Each row of Y is roughly a mix of the hidden directions of one of several groups.
Y:
[[ 14  -5  17 -32  27  -8  -7   8   1  -8   6]
 [ -2  17  -4  -6 -22   5  -8  -3  27 -29   9]
 [ 11  11  15  10 -13   8 -17  -7  -9 -33  14]
 [-22  -6 -10   9 -15   8  28 -26   6   0   3]
 [  5 -11 -23 -11  11  10  -5  19   0 -14 -31]
 [-33  18  -8  -4 -10  -3 -16  14  21   3   6]
 [ 17  15  25  21 -16   2  19  -1 -14  -1  13]
 [-11   2 -33  11  -1 -10   5   7  21 -22 -10]
 [  6  -1  13   0  11  -1   1 -34  13  11  28]
 [ 23  -5   2  20  -8  -8  -1 -28 -24   0   9]
 [  0   0   0  17  -5  37 -10   7 -18  16  -9]
 [ -5  20 -14 -15 -31   7  11  -4   6  -6 -23]
 [ 14  32  30  -8 -15   0  -5   3   4   7  -5]
 [ -3  -7  -9 -11   8   3 -24  33 -11  15 -12]
 [ 21   2  26  22 -10  10  -6  -3 -15  17   9]
 [ 26  -9  19 -31  12  -4   2   2  12   6   7]
 [-12 -17  17 -22 -16  22   8 -12  -2  -4  18]
 [-15   5  11  -3  -9   6 -21  22  11  28  14]
 [ -1  -2 -18  21   2   5  29 -14   4  14 -22]
 [ 14  -6  -8 -26  13 -14 -20  20   6 -18  -4]
 [-20  -2  -5  -5  18   5 -39   2   9  12   3]
 [ 29   0 -12 -12 -14 -19   2   4   1  17 -23]
 [ 27  -6  -4  -8   8 -15  15  11   6  31   9]
 [  3   1  34   7  -6   5  19  12   6 -24  12]
 [ -5   0  -5  28   5  10 -27 -19  10 -10  17]
 [-11 -10 -12 -30 -19   9  -1 -18 -17  13   7]
 [-12 -17  -9   8  26 -11   7   8  -2  32  -8]
 [-12  -1  -8 -28  14 -15 -24  14   1 -17  -9]
 [ 19  16  27   4  -8  -3  25  20   4  -7  -3]
 [ -7  -4  -9  10 -10  -2 -30  28   8  20   8]
 [-23  16  -5  14 -30   6 -15  -2  16   2   8]
 [ 27 -13  20 -31  -2  -8   2 -11   5   7   5]
 [  1  -6   2  16  12 -13 -14   6 -23  23  26]
 [ 26  12  24 -13 -22   4 -18 -10   1   3  -3]
 [ 13  -8  -2   5   7  38  -9  -3 -15 -12 -19]
 [-31  -5  26  -6 -17 -20   9  -2   0   8  -4]
 [-13  -3  41   2 -18  -6  -4  -3 -15   3  -4]
 [ -3  -5  12  34  -3  -8  30 -14  -3   5  -4]
 [ 15  -5  -2  -6  10  21 -31   1  -5  23  14]
 [ 19  -7  21  19   4  18 -24  -4  -1   3 -21]
 [ -3 -10 -25 -11  -8 -20  -2 -16  30   7   4]
 [ -5  -3  29 -14  26 -20  -9 -14   2 -11   0]
 [ -4   6   4   4   1 -42   5   1  13 -21  -8]
 [ 15   0 -15  -8  29 -15 -24   0  15  14   1]
 [-34  -3  25   1  -4  -4 -15  11   5  -3  19]
 [-34  -3  -4   3 -10   2 -25 -16 -16  -2  10]
 [ -4  -9  -9   2  -1 -18  27  20 -15  23  11]
 [ 16  -2  -2  24   0  32  -6   1  -6  24  -1]
 [ 10   5   1 -13   2 -36 -18   4   7   6 -23]
 [ 13  -4  -1 -20 -19  -1   9 -12 -12 -11 -34]
 [-19   4  11  -7   5 -14   2  19  31  20  -5]
 [  6  -1  -5   6  28  21 -30  10   1   1 -15]
 [ 16 -28 -18   8  30   3  -7  -4  -2   6  10]
 [ -7  -2  -5  -3   6  -5  31 -13   4 -26 -24]
 [  9  -1  30  23  -5  20 -12   7  -2 -18  -9]
 [-22  13 -17 -12 -12  -4 -24 -17 -11  13 -13]
 [ 15  17   8 -17  24 -24  -6  15  11  12   0]
 [  0 -22  -2  10   1  35   3 -20  15   8   7]
 [ -4 -21 -21  17  -3  -5 -23 -23   4 -14  -6]
 [ 11   8   7   3  16 -12  -2  21   4 -34 -18]
 [ -8  -1 -26  -9  -7 -13  31  13   7   6 -17]
 [  4 -11   1 -19   9   5  -3  17   2  40   4]
 [ 11   3  16  -3   5 -15 -11 -21  31  17  -7]
 [-24  19   1 -17 -24   4 -20 -16  -1   4  -4]
 [ -9 -14 -29 -13   0  14 -19   9  -3  20 -13]
 [ 18  35  -4   0 -11 -10  -7   8  22  -9  -8]
 [-10 -42 -12   1   9 -11   9 -11  -8  -7  -5]
 [ 17  -9  -8 -27  14 -24 -15  10  -2  13  -8]
 [ 19 -13 -36   1  -5  -2   5 -19  15   5  -3]
 [ -6  -6 -11  -8  19   2  28   7   8 -15 -28]
 [  8  -6 -28  -9   1  17   1   5 -13 -25 -22]
 [ 10  -5  -9 -23 -19 -25  23   8  -2 -15   0]
 [ 17   9 -21  -9  -5  35  -7   2   1 -19   4]
 [ 11   3  11  32  12 -17   2  20 -16  -1  13]
 [ 37 -20   3  -4  10 -10 -15   7  -8  11   1]
 [  1  15   0 -17  -6 -18 -32  -7  20 -11   7]
 [ -9 -29  -6 -24 -22  -4  15  -6  11   6   8]
 [-15  -9 -10  -4  12  19 -11  14   1 -22 -29]
 [-18  21   1  -6 -12  -8 -26  -1  26 -11   8]
 [  1   9  -7  -8 -11  -5  33  16  20  -7 -19]
 [-13   6  -6 -19  -7   3  12   7 -27 -18 -26]
 [ -3 -20 -25  -3 -21   7  26 -16   2   2  -6]
 [  7  34  12   8 -11 -10  -4   5  -8 -10 -27]
 [ 10  30  20  10   5   1 -17 -25   5  -7  -4]
 [ 20   1  17  -3 -27  -6  22   8 -10 -14  15]
 [  4   8   4 -14 -23 -14  31 -12 -20   3   7]
 [-12 -27 -23   0  10 -10  17  -8 -10 -12 -19]
 [  4 -20  10   3   5  22 -11 -13   7 -28  19]
 [ -7   6 -18  14 -15 -19 -14 -16 -14  20  17]
 [-20  14  -8  -6 -10 -10  -2  23 -23  -4 -23]
 [  9  18  35   8 -14   3  -5   7   0 -13  20]
 [ 12   8   2   0   0  10  -2 -31  11 -33  -7]
 [  2 -14  -2 -11 -32  -8  28   5   4 -14   7]
 [ -6 -10 -18  11  13 -23  15  11 -12   3 -28]
 [  8  24  19  17  15  20   2   0  -1   7  24]
 [ 30 -15  11 -20  17 -20  -1   2   2  11  -8]
 [-22  12   3  16   2  -3   4  -2  28 -16 -24]
 [ -2 -10 -24 -27  -4 -20 -12  21   5  -1  -7]
 [  9   8   1 -39  15 -11   0  20   7  -6  -7]
 [ 18  -3 -12  -4  -6  18  -6 -10 -31 -21  12]
 [  3   7  -6  -1   1 -17   4 -23   2  35  19]
 [ 11  -4 -18 -12 -24   3   6  25  10  22   9]
 [  0   6   7 -15  -4 -33  -8  22   5 -23   6]
 [ 24  -2 -12  -2  11  -5  25  18  26   2  -6]
 [ 19  -9 -12  -9  12  31  21  -6 -10 -13   7]
 [ 18   4   9 -16   7   5  24   6  16  13 -28]
 [ -5 -12  21  13  25  -1 -24  -9 -11 -19   7]
 [ -5   3 -13 -28   8  36  -4   5   9  -8  -5]
 [ 11 -14   3   7   9  36  11  -6 -11  18 -11]
 [-16  -7   0  -6  13 -14  22  25  13  19 -14]
 [ 15 -23 -25  -4  -2  -2  23  -8  22   3  -6]
 [ 12 -29 -17  -3  23  -1  10   3  -2  22  12]
 [ 14   7  30   7 -12   8  -5   1 -10 -20  24]
 [ 21  -6 -19 -25   4   1   8  -7 -10  26 -13]
 [ -6   3   4   0   3 -44  11   0  19   5  -2]
 [  0   4 -28  11  -6 -16   3 -23 -21 -19   1]
 [  3   2 -14  -6   4  21 -19   2 -23  29  -7]
 [-14  15   0 -16   1  -6  -3 -13  40   3   2]
 [ 15  14   5  18 -19  20 -18 -23  -5 -10  -7]
 [ 22   6 -19  -1   8 -18 -26  -6  22   6   1]
 [ 28   3  24   7  15   9  10   9  21 -12  -5]
 [ 17 -12  10  17  -2  22  -9  -9 -17  28   2]
 [-16  -8 -24  20  17  -8 -11   3  25 -10   2]
 [  8   7   5 -10 -24   9 -16 -14 -23 -15  21]
 [ -3 -10  12 -10 -32  -4  -8 -14 -11 -11 -25]
 [ 10   5   7  30   8  26 -18   7  -3  18   1]
 [ 22  -8  -7  19  10 -12  23  23  -1  -9  14]
 [ -5   1 -10 -12   6 -25 -27  26   2   1 -14]
 [ -5 -10 -14  14  -1 -19  27  19 -23   1   2]
 [  5  -8   5 -10  11  23 -25  20   3  18 -18]
 [  7  -2 -15  -1  29  16  -9 -24   1  21  -9]
 [  7 -12  -9  25  24 -16  -2  11 -22  13   6]
 [-15   4  10   6 -17   4  12  21 -12 -29 -17]
 [  6   2   5   2   3  10 -40 -20  -9  -5  16]
 [ -6   0  -9   9  -9   2 -31  31  -1  19   2]
 [ 20 -10  28  -5   7 -29  15   7   6   2   4]
 [-22  13  10   8   8  22 -12  -6   8 -19  24]
 [  3 -22 -18 -32 -10 -16   2   2  16  -7   9]
 [ -6  -4  -8 -28  15 -10  -5  24  14  20 -11]
 [  1   0  -8  -9   0  -9  21 -35   0  23  11]
 [ -6  -4  -9 -17 -20  15 -15 -24 -18 -18   6]
 [ -4   9 -23 -10 -19   5   5 -24  28  -2   3]
 [-22  12 -11   5 -28 -11  -2   7   1 -16  24]
 [-10   2  11 -15 -14 -24  11  12   2 -32   3]
 [ -9 -12 -19 -31 -17   9  15  -5  17  -8   5]
 [ 25  -3  21   6   8   4  -8 -27  17  -4 -16]
 [ -6  -3   1  13 -28  29   8   8 -20  13  -3]
 [ 16  19   5  33  16 -10 -10   2  -2  20   3]
 [ 38   9 -22   7  10   9 -12  -8  -1  -4 -10]
 [ 10   3 -19  -4  -1  17   3 -20 -17 -33  -1]
 [ 19  17   0  -4  -3  31 -19  -9   3 -19   8]
 [-22   1  19  20   7  29 -10  -3   1 -15  -6]
 [ 27 -12   6   4  14  17 -18 -17 -12 -19   2]
 [-33  10   0 -15 -26  -8   6   2  -5  18   2]
 [-40  -2  -7   4   1  -4   5  -1  10   3 -27]
 [-10 -25 -33 -10  -4   6  17  -7   2 -15  -2]
 [-15  15  24  25   2 -13 -15   8  13  -3  16]
 [  8  21  10  -9  16  14   8  28 -20  -8  -9]
 [-20 -10   0  -5  19   9  32  19 -11  -1  10]
 [ 20 -17  17  10  10  20 -10   9 -10  19 -18]
 [-10   1 -13 -10  -8   6  31  -7  -8   9  30]]
Which two rows in each list fit none of the groups? Every other row fits one group, some only roughly. Give them in the order they come.
  Q698: [  1   7  10 -18 -20  -1 -20  22 -25   4  15]
  Q809: [ 14 -12  11  -2  -1  22  28   1 -20  -1  21]
  Q893: [ -6   4   9   0 -18   2  -2  28 -15 -11  31]
  Q80: [  6 -22  -4  -4   7  -7  23   9 -24  25  11]
  Q403: [-14  -2 -29  -3 -22  26   2   1   3 -18  -4]
  Q332: [ 23 -17 -17 -21  17   1  -3  -5 -23  -1 -12]
  Q339: [-10 -20  -5  -9 -15  17  31  14 -16  -4  -4]
  Q390: [-19  20  -3  -9 -14  22 -22 -11 -16 -11  -7]
  Q360: [-10 -21  -7   3   2   9 -22  -1  -4  33  16]
  Q227: [ 24  -7  12  13  -3   0  17   9 -27 -20  10]
  Q718: [ -7  -7  -5   6 -11  35   9   5 -16  -2 -25]
  Q352: [  7  17  27  -5  24  -4 -10 -12  -2 -22  10]
  Q187: [ 14 -12 -24  -4   7   5  18 -23 -20  15   1]
  Q204: [-17   9  -7  17  -7   1  21 -11   4 -33 -11]
  Q294: [-31  -6  -8  -3 -22   9   0  21 -13  -5 -16]
	Q390, Q360
  Q96: [ -6  14  15  38  -9  10   1  -1 -10  16   9]
  Q864: [-35   5 -14   0   5  -4  17  19  13  -7 -14]
  Q899: [ 14  -2  15  -2  -5  25 -18   7 -15 -29   4]
  Q47: [  2   4  -2 -11 -29   7  25   4  -5 -29   2]
  Q297: [ 27   9  17  15 -18   6 -14  -8 -12 -19 -11]
  Q855: [-35   4  -6  17  -2 -12  25   1   2  14  -1]
  Q386: [ 21  -2   8  14  -2   1 -22  -7 -13 -33  -7]
  Q457: [-28   3  -4   8  -2  -9  34  15  14   0   4]
  Q764: [ -3  -2  -9  12  19  17  19 -28  -6  13 -18]
  Q946: [ 12 -14   6 -19  13   9 -16  -6  -5  31 -16]
  Q52: [-17  16  -9 -16  -6  -9   6   5  11  16 -33]
  Q14: [ 22  -9   8  -7  11 -18   0 -20   9  30  -2]
	Q297, Q946
  Q312: [-20  17   4   9 -10  -1 -16 -16  30  16   5]
  Q879: [-15 -18  -8 -25 -16  -3  28  12  -7   6  -5]
  Q231: [  1  -7 -16   5   0 -20  18  -2 -28 -26  -2]
  Q925: [-2 -2 11 -8 10 -9 34 -7 26 15 -9]
  Q704: [ 21   9  -7  34   1   7 -18 -14   7  14   6]
  Q673: [-22  -2  -8  16  17  11 -19  10  13  -9 -24]
  Q198: [ -7   9  -7  -7  23 -15 -30  21   8  -3 -11]
  Q932: [ 18  17 -12   4  24   3 -16 -20  13 -20   0]
  Q683: [-10 -12   3  -7  22 -16  -8 -10  28 -24   5]
  Q543: [  0  13  41  -7   3   3  -3   6  10 -20  10]
  Q333: [ 13  -1  23 -11   3  29 -25   6  15   1  -6]
  Q656: [ -8   2 -16  -2   1  31  16 -26   3  17   6]
  Q849: [  7  13  12 -10  -8 -28  16  13  -8 -28  -2]
  Q998: [ 12   7   2  -6 -19   5  31  18   2   1 -25]
  Q322: [ 18  -4  13 -23   5   7  -4  -4   4  35  14]
	Q543, Q998
  Q607: [ -2 -20  -6  20 -13  26  11   1 -26  -9   1]
  Q291: [-27  -5  -7   1 -11  -1 -24   0   6  28  15]
  Q131: [  0 -14   6 -19   5  -7   5   7  17 -39   3]
  Q116: [-13   2  -6  -9  17   4 -34  21  -2 -13 -12]
  Q323: [ 11   1   6  -7   1 -24 -21  12  20  -7  26]
  Q663: [-15   5 -11  25   1 -24  24 -14   8   4 -12]
  Q589: [-32 -25   0  -3   7 -22  -1  17   3  -6   2]
  Q472: [-20   5   9  -2 -21  24   8 -10 -28   7  -1]
  Q626: [ 8  8 10  6  5 -3 43 -2 -5  5 17]
  Q315: [  7   0  -3 -18 -27  21  -5   2 -23 -15  15]
  Q273: [ -2  -4   5 -24   8 -24  16  11  18  23  10]
  Q369: [  4  -7   2   8   7   4 -41  15   2  -8  19]
  Q752: [  1  -1  13 -12  25 -15 -24   2  20 -15  13]
  Q636: [ 15 -21   2 -16   6   4   9  22   2  16  27]
  Q490: [-20  10  10  26   5  -1 -32  -2   7  -9   7]
	Q626, Q315
  Q48: [ -9  -7   3   4   2  13 -18 -10  24 -11  33]
  Q433: [-16  14  -3 -14 -15 -11  -1   3 -22  32  -3]
  Q160: [ -3   3  -4 -13   6 -12  25   0  30   4 -25]
  Q450: [  4  23 -11  -4 -29 -15  17  10 -18  -1  -9]
  Q708: [ 21  -6  22 -14  -4  20 -21   7   4  19  10]
  Q494: [ 21 -16  19   4   1 -16 -11 -12 -22 -21  -4]
  Q880: [ 27  -6 -17  -4  14  -3 -12  -8 -21  24  -8]
  Q668: [  5  -8 -34  -2   8  11   7  -9 -27   0 -16]
  Q883: [-21  -4 -28  -1   8   3  28   1   0  20  -2]
  Q498: [  6  14   6  25  -9   8  -7 -15  12  23  23]
  Q533: [  9  -1  -4  13 -30  11  27   3 -19   4  -9]
	Q160, Q494
  Q461: [-31  16  -4  11  -9 -20  -7  10  -1  22   6]
  Q613: [ 10  -8 -29  -3   6   8 -10  -9  29   0  20]
  Q42: [ 18  -7   8 -21   8  18 -10 -10  11  30   4]
  Q846: [ 19   7 -14  -4  29 -18 -21   3   3  -4 -17]
  Q566: [ -5  -5 -22 -22  27 -14   2  -5   7  -9 -21]
  Q206: [ -5  10 -16 -28 -10  -4  -6  33   6  -4 -10]
  Q987: [ 16  17   2 -11 -27  -4  24  10 -14 -14  -7]
  Q66: [-7  4  1 20 15 30  0 27  4 12 -8]
  Q437: [  0  -3  22  -4 -14  18  28  -9 -23  -3 -13]
  Q229: [ 12  -1  20   6  21  -9 -15  -8  20  -7  26]
  Q34: [ -8   5  21  22  20   4  -5 -21  16  -1  19]
  Q878: [-10  16 -23  -4 -23 -11  18  -6 -25   2   7]
  Q489: [ -7  -5  -6  11  15  -4 -14 -31  -2 -28 -10]
	Q66, Q878
  Q779: [ -7  -9   5 -23 -17 -29   8  -6  10  -5  22]
  Q255: [  3 -15   1   3  10  -6 -13  23 -11  31 -20]
  Q601: [ 17  -1   0 -21 -11  -8  -5   2  15 -33  17]
  Q154: [-34 -17  -6  -9  -6  15 -11 -18  13 -12   4]
  Q567: [  8  -2 -13  31  -9  29  -5  -3  -6   2 -19]
  Q401: [-13  16  30  -9 -10  11   5  -3  18  -4 -23]
  Q335: [ 18  20   9  17 -12  -2  -1   9   4 -35  -1]
  Q917: [  3 -15  -7  -9   9  18   3  34 -24  -1  -8]
  Q250: [-12   0  -8 -18 -15   7  25  -8 -30  -2 -12]
  Q202: [ -6 -23   4   5  -2   6 -10  -6 -13  -8  39]
  Q436: [-31  12 -13   7   1   0 -14   6  22  14 -18]
	Q601, Q567
  Q761: [ 13 -20 -13  -9  -7   4  27   5  10  -3  28]
  Q617: [ -6  32  21  -4  -5  13  17   1  11 -19  -6]
  Q59: [ 10 -14 -35  14  -8  13  22  -3  -9   4  -9]
  Q518: [ 30 -13  12 -19   7 -15   8   6 -18 -15   6]
  Q305: [ 33   5  -1  -7  -5  -4  23   8 -21   0 -17]
  Q93: [-14  10 -25  11 -23   1  -1  11  -1  -8 -29]
  Q336: [ 12  -6   7  27  -2 -12  -3  -6   0  36  10]
  Q111: [-18   0  -2  20   1  36  13   3  -2  -3 -16]
  Q81: [-19  11  -4  40   6  -5   0 -18   0   8   1]
  Q15: [31 17 -6 17 20 -3 16 12 11 -4  1]
  Q795: [ 14  12  36 -19  -5   3  -8   6   3   6  18]
  Q50: [-13  14  11   6  -9  20  16 -11 -31  -1 -13]
  Q29: [-27 -18   4  -4  -6  13 -12 -13 -23  -2  19]
  Q219: [ 19   0  27   4  -9 -14 -14 -29  -7   0  -9]
	Q617, Q15
  Q421: [-27  10   0  19   8 -12 -28  -5 -13  13  -8]
  Q432: [ -9 -10 -26 -13   8 -14  23  -8   4 -23   8]
  Q280: [  2   6  31 -15 -25   1  -2  18   1 -18   8]
  Q125: [-13  14  16 -20 -12 -22  -1   9 -20 -20   5]
  Q491: [-21  22  -5  -7 -11  -5   0   7  31  -1 -19]
  Q741: [ -3   2  -8  14 -28  16  -2 -15 -18 -13 -22]
  Q856: [-27 -11   6   1 -15   4  -4 -11 -28 -14  17]
  Q172: [  9  10 -11  20   7  -9   3  20   7  34  10]
  Q648: [-33  -6  12   1   9   5 -28 -17   5   4  -5]
  Q188: [  5  19 -25  17  25   9 -15  -2   4 -16   3]
  Q382: [ 33  24   0  -6 -17  -1  -2  -3  -8 -20  -9]
	Q432, Q280
  Q652: [-33  -8  -2 -15 -11   4  27 -12   6 -10   3]
  Q541: [ -9 -10   6  -9 -15   4 -15 -10   8  20  35]
  Q429: [ -8   0 -37 -17  -7   0 -18 -15  15  -1   0]
  Q440: [ 21  -5  20 -10   1   3   9 -30  18   7  14]
  Q843: [  6 -11  -7  -4  12   4  28  37  -3   0   0]
  Q871: [-26 -12   1  12  -7 -27  24   5  -6 -11   5]
  Q578: [-17 -22  -2   3  22  14 -16 -22 -13  -1 -14]
  Q872: [  0   1  -5 -12  11 -19  11 -19  26  28  -2]
  Q486: [-10   0   2 -12   9  13   4   2  28  35  -4]
  Q564: [ 17  19   4   5 -10 -12  -3  32 -24  -1  -8]
  Q468: [  1  -9  -9   5  14 -17  20 -17   9  28 -18]
  Q930: [-24 -15 -13  -6  13   1 -10  -8  15  31   0]
  Q701: [  9 -19   3   0  15  11   7  28 -16  12 -21]
  Q223: [ 34  -5  22 -12  -5  10  14  -1 -15 -11   9]
  Q931: [-13  13  -1  20  16 -19 -14  13  15  24  -1]
	Q843, Q871
  Q398: [  3  -1  16   5  15  24  -1  10 -21  30   6]
  Q933: [-24  -9  22  29   5  -9  10  -6  -9  11  10]
  Q444: [  1  18   3 -21  -8  -3   8   1  12  36 -15]
  Q62: [-14  19  -8  11 -14  -3  11 -30  20  11   7]
  Q410: [ 22  15  16  -3  -1 -12 -17 -21  -3  -6 -25]
  Q758: [ 29  12  -8  -8  -7   9  -8 -14  -8 -26 -17]
  Q54: [-25 -17  -1  -4  17  16 -30  -9  -6  -2   4]
  Q67: [ -1  -2   6 -18  20   0   7   0  32   0 -27]
  Q19: [  6   4  19 -26   4  -3   8  18  17  14  23]
  Q767: [-22  13   7  21  12 -16 -19   1  -8  15 -19]
  Q734: [-19 -11 -14   6   3   0 -14 -15 -32   3 -18]
  Q800: [-17   7   1 -26  13 -24 -25   0   6  -7   9]
  Q6: [-12  -8  -1  23  10  19  14   4   4  18 -28]
  Q115: [  5   4  12   9  23  -5   0   3  -8  22 -34]
  Q965: [ -4  -8  18   3 -13 -15 -13  27 -22  11 -16]
	Q398, Q54
